Named moves (each a turn or a mirror), then the moves between two rows, first move first; the first pair answered
fipib:
[-0.17 -1.51 -0.30 -0.34 -0.71  0.04 -0.41 -1.72  0.36  1.44  0.56 -0.49
  0.38] -> [ 0.91  1.39 -0.16 -0.75 -0.44 -0.92 -0.94  0.37  0.89  0.13 -1.37  0.86
  0.21]
[-0.12 -0.24  1.23 -0.32  0.80  0.27  0.66  0.16 -1.15 -0.91  0.46 -0.60
  0.44] -> [ 0.43  0.15  1.01 -0.12  0.76  0.13  0.80  0.71 -0.98 -0.92 -0.32 -0.30
  0.45]
[-0.85 -0.57  0.12  0.68  0.23  0.22 -0.98  0.66 -0.06 -0.28 -0.51  0.42
  0.80] -> [-0.73 -0.62  0.08  0.81  0.45  0.11 -1.03  0.53  0.21 -0.48 -0.68 -0.10
  0.76]
[-0.37  1.10  1.00  0.26 -0.55  1.00 -0.67 -0.84 -0.09  0.17  0.35 -0.95
  0.52] -> [-0.25  1.46  1.21  0.23 -0.40  1.12 -0.79 -0.24  0.09  0.18  0.12 -0.76
  0.49]
Gam:
[-0.61 -1.21 -0.07 -0.14  2.27 -1.04  1.40  0.90  1.29  1.11  0.90  0.15
  0.12] -> [-0.41  0.39  0.73 -1.04  0.65 -1.12 -1.17  0.77  1.90  1.87 -0.61  0.51
  0.30]
[-0.19 -0.04 -0.63  0.58  0.56  1.31  1.47 -0.03 -1.96 -1.48  0.43 -1.34
  0.12] -> [-1.49 -0.23  1.16 -0.07  0.74  1.98  0.70 -0.94 -0.68  0.58  0.79 -1.06
  0.44]
[-0.47 -0.12  1.64  0.59 -0.84  0.26 -2.91 -0.87  1.72  2.18 -0.12  0.65
 -0.40] -> [ 2.20  1.07 -1.31  1.85 -1.51 -0.77 -2.17  0.55 -0.65 -0.67 -1.31  0.36
 -0.37]
[-1.23  0.11  2.04 -1.60 -2.48 -1.84 -2.37 -0.90  2.48  2.80 -0.99  0.96
  0.87] -> [ 2.19  1.41 -1.97 -0.11 -3.00 -3.27 -0.63  0.99 -0.94 -1.55 -2.33  0.59
  0.56]
luron:
[ 1.20 -0.91 -1.57 -0.04 -0.70 -1.71  0.29  0.12 -0.16  0.50 -0.85  0.24
  0.07] -> [ 0.96 -1.07 -1.85  0.16  0.30 -1.33  0.82  0.89  0.12  0.17 -0.75  0.33
  0.30]
[ 0.83  1.04  1.40 -0.72  0.20  1.35 -0.17 -1.74 -0.72 -0.14  1.81 -3.81
 -0.31] -> [ 0.33 -0.38  1.50 -1.19 -0.04  0.04 -0.61 -2.23  0.53  1.59  1.96 -3.18
  0.27]
[-1.11 -1.40  0.32  0.60  0.63 -0.75 -1.31  1.14  1.00 -1.25 -1.57  0.23
  0.17] -> [-0.76 -0.62  0.16  0.92  1.08 -0.37 -1.61  1.36  0.23 -1.94 -1.36  0.10
  0.39]
Pairs:
Each pair is 2 to 4 moves apart.
[-0.15 -2.67 -1.32 -0.06 -0.88 -3.38 -0.40 -0.69  2.05  2.58 -0.30  1.25
  0.70] -> [ 0.95 -0.37 -2.23  1.31  2.17 -1.91  3.18  2.18  0.36 -1.67 -0.62  1.55
  0.02] | fipib then Gam then Gam then luron
[ 0.36 -2.31 -2.21  0.42  0.87  0.02  1.48 -0.09 -1.00 -0.90  1.16 -1.11
 -0.09] -> [ 0.70  2.48  0.55 -0.36  0.11  0.74 -0.70  1.37 -0.36 -1.82 -1.22 -0.29
 -0.28] | Gam then luron then fipib then luron
[ 0.34  0.69 -0.10  0.78 -0.19  0.96  0.60 -1.01 -2.42 -2.15 -0.14 -2.23
  0.62] -> [-1.36  0.66  1.22  0.70  2.69  1.22  2.34 -0.20 -0.52 -1.23  0.58 -0.89
  0.33] | Gam then fipib then Gam then fipib
[ 1.53 -1.56 -3.41  0.62 -1.51 -3.29  0.15  0.00 -0.92 -0.13 -0.97  0.46
  0.63] -> [ 2.03 -0.80 -3.64  0.47 -2.28 -2.85 -0.46  0.15 -1.53 -0.86 -1.40  0.04
  0.61] | luron then luron then luron then luron
[-1.09 -1.80  0.30 -0.28 -1.02 -0.42 -0.74 -0.90  1.15  2.35  1.38  0.42
  0.41] -> [ 0.89  2.63  0.47  0.01 -2.02  0.49 -1.94  0.60 -0.49 -0.70 -0.82  0.18
 -0.33] | luron then fipib then luron then luron
[-2.21  1.09  2.87  0.04  1.49  0.94 -1.13 -2.04 -0.46  0.94  2.82 -1.46
 -0.13] -> [-2.15  1.45  2.95 -0.64  1.07 -1.42 -1.93 -1.02  1.73  2.59  1.22  0.30
  0.38] | fipib then luron then luron then fipib
[ 1.97  1.61 -1.03  0.72 -0.95  0.60  0.08  0.19 -1.57 -1.99  0.06 -0.63
 -0.84] -> [ 1.31 -1.96 -2.32 -0.05 -0.95 -1.80  0.44 -0.41  0.24  0.90  0.25  0.41
 -0.11] | luron then luron then Gam then Gam
[-0.45  0.87  3.04  1.25  0.29 -0.34 -0.02 -0.42 -1.15  0.96  0.45 -0.54
  0.94] -> [ 0.34 -0.82  0.78  1.53  0.86 -1.60  1.59 -0.14 -1.88  0.53  0.84 -0.82
  1.18] | Gam then luron then Gam then Gam
[ 3.30  0.21 -2.67  0.47 -0.47  0.38  1.68  0.70  0.39 -1.60 -0.03 -0.81
 -0.84] -> [ 2.86 -0.77 -2.35  0.89  0.67  0.48  2.38  0.41  0.07 -1.49  0.56 -0.49
 -1.07] | Gam then Gam then Gam then Gam
[-0.61  1.10  0.63  1.09  1.90 -0.35  2.29  1.61  0.50 -1.01  0.21  2.02
 -0.40] -> [-0.46  2.25  2.43  0.46 -1.78  1.13 -1.93 -1.11 -0.45  0.31  0.04  0.19
 -0.29] | Gam then luron then fipib then Gam
[-1.35  3.67  3.27 -0.77  0.04  3.32 -1.94  0.38 -0.61 -0.64 -0.53 -0.63
 -0.77] -> [ 1.81  0.15 -3.40  0.94  1.16 -0.75  2.18  1.79 -2.43 -3.30 -1.10 -0.04
 -0.47] | luron then luron then Gam then Gam
[ 0.26  0.19  0.54  1.83  0.34  1.41  0.21  1.45 -0.76 -0.78 -0.10 -2.26
  0.16] -> [ 0.11  0.14  0.32  1.51  0.49 -0.64  0.30  2.36  1.71  0.89 -1.03  0.03
  0.31] | luron then luron then luron then fipib
